In the rows, 128 means zero.
Each named move below is a turn or a mirror, shown by a few rows before and after it. Which moves, in which order, take the first row of each later pair to the second? The first pair is answered.
move Lamet:
[113 118 150 112 149 155 138 152 163 145 144 118 111 144 144 113 170 139
  83 116 158  92 109 128 186 156 117 163 127 115 144 154]  ->  [116 120 150 117 148 163 131 147 166 133 142 121 115 150 145 116 171 140
  78 112 154  87 107 148 178 151 111 169 128 119 132 158]
[127 134 128 124 130 125 141 125 138 126 128 122 123 120 128 122 135 127
 117 147 132 132 120 117 130 126 123 131 120 121 136 124]  ->  [134 129 129 123 127 129 132 118 136 114 130 126 130 126 123 118 133 126
 111 142 127 130 119 137 125 119 120 135 120 129 126 129]
[160 135 107 142 138 112  85 113 109  94 104 165 155 147 100 127 119 140
 123 130 115 137 143 167  83 108 129 130 145 156 107 124]  ->  [134 141 107 133 148  89 131 147 112 158 104 136 127 105 117 124 118 131
 159 160 144 161 141  66 117 142 146 103 145 127 147  99]
move suta:
[130 111 138 125 118 155 110 111 137  98 131 134 141 157 126 125 120 127
  93 113 118 100 117 194 124 105 108 141 109 140 105 158]  ->  [115 113 153 117 111 160 117 121 136 106 136 131 118 147 134 124 139 130
  83  99 121  97 118 188 136 106 109 139 104 124 107 158]
[130 124  91 134 136 136 106 112 107  94 116 138 106 130  87 139 167 161
  83  63 109 129 162 187  85 110 142 124 158 133 136  98]  ->  [146 123  86 138 135 137 104 103 109  84 115 141 130 145  82 140 153 152
  91  78 107 128 156 198  75 106 138 127 158 147 129 108]
[ 88 128 146 123 124 128 140 162 124 159 143 116  88 108 138 127 161 132
 121 102 135 126 141 106 149 131 133 119 106  99 141 112]  ->  [ 91 134 123 128 135 109 131 160 114 154 129 123  97 106 120 131 158 136
 130 100 128 140 156 101 129 139 145 114 129 108 142  84]
[123 135 106 120 130 140 109 144 164 138 165 146 131 137 156 116 118 129
 137 158 169 128  98 105 174  88 103 154 135 103 123 185]  ->  [109 137 109 120 129 138 112 154 162 148 163 140 110 123 161 117 131 137
 131 146 169 131 105  94 180  90 105 150 137  92 129 172]
move Tuso:
[109  99 125 170  71 124 121 101 121 151 147 118 151 132 122 114 117 137
 122 156 171 181 132  97 146 127 107 136 155 119 137 146]  ->  [110 100 127 169  65 132 100  93 118 127 148 128 149 148 112 116 127 145
 101 127 158 176 141 139 132 110  99 142 156 126 124 149]
[149 122 142 118 117 160 137 137 135 137 145 124 173 142 139 111 101 106
 138 165 148 112 117 125 136 121 111 139 107 126 123 178]  ->  [116 124 158 115 105 170 121 141 131 123 143 133 125 132 138 110 147 130
  93 106 133 104 141 167 135 105 113 148 111 110 114 160]
[119 130 146 133 121 149 112 153 128 110 127 113 136 125 130 132 135 126
 126 134 120 118  95 159 140 122  85 126 110 121 120 161]  ->  [113 128 146 127 120 144 122 161 131 124 129 107 121 113 140 130 137 126
 131 137 129 123  94 136 149 129  90 120 113 110 128 158]
Pairs:
(2 to 3 moves a pair)
[116 147 115 141 142 100 111 129 118 110 115 140 102 126  98 132 150 145
  93  91 116 139 159 138 102 143 150 114 165 132 129  94]  ->  [139 151 102 144 149  89 112 123 114 109 111 138 127 133  94 137 127 134
 113 117 119 148 155 123  93 149 149 109 174 148 127  98]
Lamet suta
[ 91 135 144 110 142 131 131 107 125 146 107 118 114  95 141 107 182 168
 104  66  98 123 129 113 144 138 161  86 135  95 145  93]  ->  [169 132 112 121 151 130 118  68 130 120 105 127 220 141 125 110 103 135
 154 145  94 124  97 129 108 133 150  97 130 156 126 132]
Tuso Lamet
[137 104 100 103 103 137 120 158 158  99 146 103  97 128 130 101 120 139
 120 141 143 130 135 125 143 126 132 119 132  75 161 146]  ->  [154 107  76 114 116 122 105 144 154  84 133 113 126 141 112 109  96 135
 133 155 135 140 141 131 116 128 134 120 148  95 154 138]
suta suta Tuso
[135 106 119 160 116 120  99 137 108 110 124 144  98 107  99 119 145 128
 124  79  84 142 162 133 114 109 159 130 168 109 114  83]  ->  [167 107  99 163 130 108 120 133 114 133 123 133 146 111  99 117 101 105
 175 143 103 157 145  82 110 124 159 117 163 126 130 100]
Lamet Tuso
[148 124 101 107 158  86 133 122 111 116  92 125 121 107 112 120 117 128
 168 158 160 176 133 105 115 141 127 107 166 111 100  95]  ->  [154 120 113 103 153  98 145 126 118 126 100 118 132 106 125 115 106 121
 176 176 171 170 119  92 131 138 122 112 147 106 104 115]
Lamet suta Lamet
[101 127 139 130 139 128 127 141 120 133 135 126 100 132 131 113 150 144
 126 110 123 141 131 135 130 136 132 127 125 120 127 121]  ->  [111 124 133 128 144 124 142 141 124 150 135 116 116 130 135 113 130 134
 150 139 132 142 120 106 135 147 131 120 126 123 138 128]
Tuso Tuso Tuso
[130 131 104 142 138 107 125 126 111 142 132 136 128 126 132 123 132 126
 145 146 125 149 119 120 131 141 132 131 137 134 147 129]  ->  [139 126 108 143 131 120 115 116 113 123 135 140 140 142 131 126 130 125
 131 140 120 137 116 152 124 128 123 144 130 142 133 144]
Lamet suta
[129 134 111 133 140  97 140 140 124 150 121 122 124 121 109 131 121 118
 147 131 141 146 136  84 133 144 128 116 146 122 153  95]  ->  [158 134 107 145 135 113 109 114 122 113 125 142 151 156 101 134 108 116
 131 124 122 136 132 149 106 122 117 130 149 145 126 115]
suta Lamet
[158 126 112 129 133 114 135 127 130 139 119 125 160 141 129 134  92 115
 162 153 152 128 121 104 125 135 129 124 127 143 138 125]  ->  [137 121 140 112 118 135 147 139 139 154 130 114 132 128 150 129 112 117
 149 141 160 113 114 100 156 132 124 129 102 122 141 142]
suta suta suta
[142 132 115 134 142 118 116 127 121 122 117 154 131 118 127 137 136 150
 104  98 121 129 165 144  91 126 144 104 144 134 137  84]  ->  [153 131 117 127 148 115 148 138 130 153 125 137 150 111 143 131 113 134
 144 143 146 132 147  90 114 145 143  94 132 130 158  98]
suta suta Lamet
[108 136 145 114 134 162 126 135 130 131 146 137 115 129 136 125 135 121
  88 107 124 131 127 150 169 117 110 143 113 127 108 139]  ->  [133 136 135 116 136 159 130 128 132 129 146 135 151 144 135 124  99 108
 115 144 127 126 110 144 161 118 104 146 108 145 107 159]
Tuso Lamet
[103 124 145 121 122 135 130 135 132 125 128 130 110 121 135 133 161 135
 108  89 132 121 129 147 140 124 126 144 123 110 120 125]  ->  [133 126 122 125 136 117 145 128 131 145 125 119 158 124 129 136 113 113
 161 154 146 136 111  96 135 142 130 132 124 130 133 135]
suta Tuso suta
